128 stands for zero in the data rows.
Here are some points, each followed by its number:
np.array([090, 058, 091, 161, 131, 135, 138, 123, 114, 202, 169, 091]) 0
np.array([148, 154, 119, 118, 135, 126, 123, 124, 083, 127, 117, 139]) 1
np.array([218, 120, 192, 098, 055, 136, 176, 129, 192, 117, 135, 150]) 2
np.array([124, 138, 133, 135, 095, 137, 123, 133, 147, 116, 134, 132]) 3
np.array([113, 117, 149, 165, 136, 117, 130, 126, 126, 129, 163, 122]) 4
np.array([132, 113, 090, 089, 115, 150, 094, 115, 102, 112, 099, 120]) 5
np.array([127, 108, 129, 106, 142, 130, 127, 132, 159, 105, 094, 131]) 6
np.array([123, 137, 142, 140, 090, 136, 121, 139, 161, 115, 132, 144]) 7
np.array([175, 144, 079, 075, 150, 148, 070, 116, 075, 124, 066, 075]) 8
np.array([193, 168, 129, 131, 131, 104, 133, 081, 062, 118, 114, 099]) 9
np.array([108, 136, 141, 147, 069, 135, 139, 199, 219, 157, 181, 066]) 10
np.array([109, 109, 141, 158, 140, 127, 149, 107, 108, 147, 149, 154]) 11
np.array([121, 108, 095, 136, 101, 179, 118, 096, 116, 140, 099, 145]) 12
np.array([117, 147, 102, 154, 109, 123, 108, 113, 081, 118, 132, 126]) 13
np.array([141, 135, 165, 137, 059, 170, 140, 127, 177, 123, 137, 153]) 14
np.array([106, 125, 099, 138, 157, 136, 120, 125, 127, 151, 124, 106]) 15
np.array([100, 181, 075, 184, 097, 101, 045, 068, 000, 064, 152, 145]) 16
np.array([073, 146, 016, 135, 143, 079, 167, 130, 224, 160, 080, 045]) 17
np.array([146, 124, 123, 114, 069, 122, 123, 153, 215, 102, 138, 101]) 18
np.array([130, 067, 194, 142, 105, 118, 122, 096, 128, 069, 128, 175]) 19
np.array([140, 135, 126, 138, 151, 141, 123, 109, 093, 129, 113, 138]) 20
np.array([114, 106, 120, 139, 157, 140, 121, 112, 114, 134, 120, 129]) 21
np.array([155, 027, 160, 120, 155, 172, 202, 127, 209, 201, 122, 078]) 22
np.array([126, 159, 112, 143, 130, 129, 122, 120, 125, 127, 123, 117]) 23
np.array([136, 125, 119, 136, 132, 116, 129, 118, 112, 129, 136, 103]) 24
np.array([072, 073, 150, 134, 183, 118, 151, 174, 154, 145, 143, 153]) 25
np.array([100, 097, 119, 109, 075, 135, 138, 166, 160, 135, 153, 141]) 26
np.array([125, 113, 130, 091, 013, 119, 121, 187, 255, 082, 148, 104]) 27
np.array([175, 152, 144, 126, 125, 108, 140, 099, 065, 121, 114, 118]) 28
np.array([139, 167, 156, 153, 203, 129, 142, 085, 124, 124, 110, 135]) 29
np.array([101, 122, 113, 140, 154, 135, 121, 142, 132, 144, 134, 111]) 30
np.array([147, 144, 106, 107, 156, 158, 158, 115, 141, 177, 098, 128]) 31
np.array([126, 064, 120, 143, 132, 114, 124, 109, 076, 138, 150, 087]) 32
np.array([146, 169, 054, 097, 079, 117, 115, 105, 087, 097, 068, 129]) 33
np.array([107, 072, 145, 110, 109, 163, 076, 172, 202, 097, 129, 118]) 34
np.array([130, 148, 129, 139, 109, 116, 126, 161, 163, 146, 165, 059]) 35
np.array([179, 187, 202, 108, 135, 138, 124, 169, 180, 104, 127, 161]) 36
np.array([138, 145, 145, 146, 163, 137, 128, 105, 129, 132, 109, 137]) 37
np.array([084, 143, 118, 152, 115, 119, 064, 134, 111, 068, 140, 134]) 38
np.array([098, 101, 099, 136, 165, 155, 134, 074, 111, 167, 111, 128]) 39
np.array([074, 091, 097, 160, 124, 131, 149, 145, 137, 186, 164, 120]) 40
np.array([111, 188, 107, 158, 168, 117, 143, 116, 086, 153, 130, 150]) 41
np.array([122, 117, 156, 134, 097, 109, 162, 122, 136, 111, 134, 186]) 42
np.array([076, 127, 116, 162, 118, 120, 150, 133, 114, 164, 164, 129]) 43
np.array([137, 182, 141, 093, 009, 166, 084, 190, 151, 100, 168, 154]) 44
np.array([093, 093, 117, 133, 160, 167, 196, 087, 054, 222, 128, 226]) 45
np.array([149, 165, 153, 116, 123, 104, 122, 150, 132, 091, 125, 134]) 46
np.array([144, 116, 131, 113, 113, 143, 129, 119, 115, 122, 123, 137]) 47
New points follow, each followed by the number of its nearest point above by angle.
np.array([136, 151, 100, 114, 136, 139, 128, 135, 136, 151, 108, 110]) 31
np.array([122, 099, 165, 122, 170, 107, 136, 135, 186, 101, 108, 116]) 6
np.array([131, 141, 106, 018, 156, 165, 143, 222, 141, 194, 140, 116]) 31
np.array([118, 155, 134, 154, 195, 083, 073, 129, 039, 076, 135, 151]) 16
np.array([129, 086, 119, 127, 132, 133, 117, 120, 093, 133, 133, 106]) 32
np.array([122, 106, 125, 110, 085, 142, 135, 158, 147, 138, 145, 136]) 26
np.array([138, 115, 143, 107, 109, 056, 118, 151, 109, 082, 164, 110]) 46
np.array([135, 070, 135, 111, 155, 147, 172, 126, 100, 175, 137, 141]) 45
np.array([130, 118, 120, 118, 124, 134, 111, 112, 120, 110, 108, 119]) 5
np.array([137, 113, 148, 133, 125, 144, 118, 122, 149, 120, 126, 116]) 34
np.array([140, 137, 138, 151, 159, 083, 113, 129, 078, 109, 158, 084]) 24
np.array([130, 131, 090, 166, 118, 106, 102, 093, 098, 112, 120, 064]) 24
np.array([106, 091, 152, 167, 156, 131, 155, 087, 081, 162, 156, 177]) 11
np.array([135, 049, 132, 092, 206, 135, 124, 143, 071, 146, 099, 114]) 21
np.array([149, 130, 125, 117, 106, 148, 115, 098, 111, 109, 099, 147]) 47
np.array([139, 079, 148, 121, 138, 146, 197, 110, 182, 190, 144, 094]) 22
np.array([146, 164, 136, 088, 057, 121, 150, 168, 152, 128, 142, 177]) 44
np.array([111, 140, 131, 129, 164, 123, 102, 151, 118, 122, 131, 115]) 30
np.array([102, 137, 118, 146, 114, 118, 099, 135, 116, 099, 140, 117]) 38
np.array([170, 176, 096, 087, 153, 154, 118, 112, 040, 142, 081, 142]) 1
np.array([131, 183, 103, 149, 133, 126, 117, 116, 127, 126, 114, 105]) 23
np.array([133, 022, 255, 082, 218, 017, 194, 255, 184, 054, 255, 255]) 25
np.array([130, 113, 111, 143, 116, 138, 142, 109, 108, 154, 146, 121]) 0
np.array([108, 107, 148, 156, 144, 124, 140, 092, 083, 149, 141, 155]) 11
np.array([107, 106, 102, 139, 145, 145, 143, 101, 101, 148, 123, 136]) 39
np.array([149, 156, 131, 080, 040, 129, 139, 169, 156, 129, 140, 169]) 44
np.array([191, 202, 127, 079, 056, 131, 113, 179, 166, 130, 159, 095]) 44
np.array([085, 137, 107, 160, 120, 124, 139, 120, 127, 137, 132, 134]) 43
np.array([101, 120, 104, 125, 157, 144, 105, 131, 095, 126, 118, 135]) 21
np.array([122, 111, 135, 135, 127, 097, 133, 131, 120, 111, 148, 124]) 4
np.array([128, 161, 124, 157, 145, 116, 139, 113, 100, 134, 122, 154]) 41
np.array([144, 172, 092, 102, 159, 144, 135, 155, 140, 174, 098, 108]) 31
np.array([126, 139, 126, 150, 156, 088, 113, 127, 097, 115, 153, 095]) 24
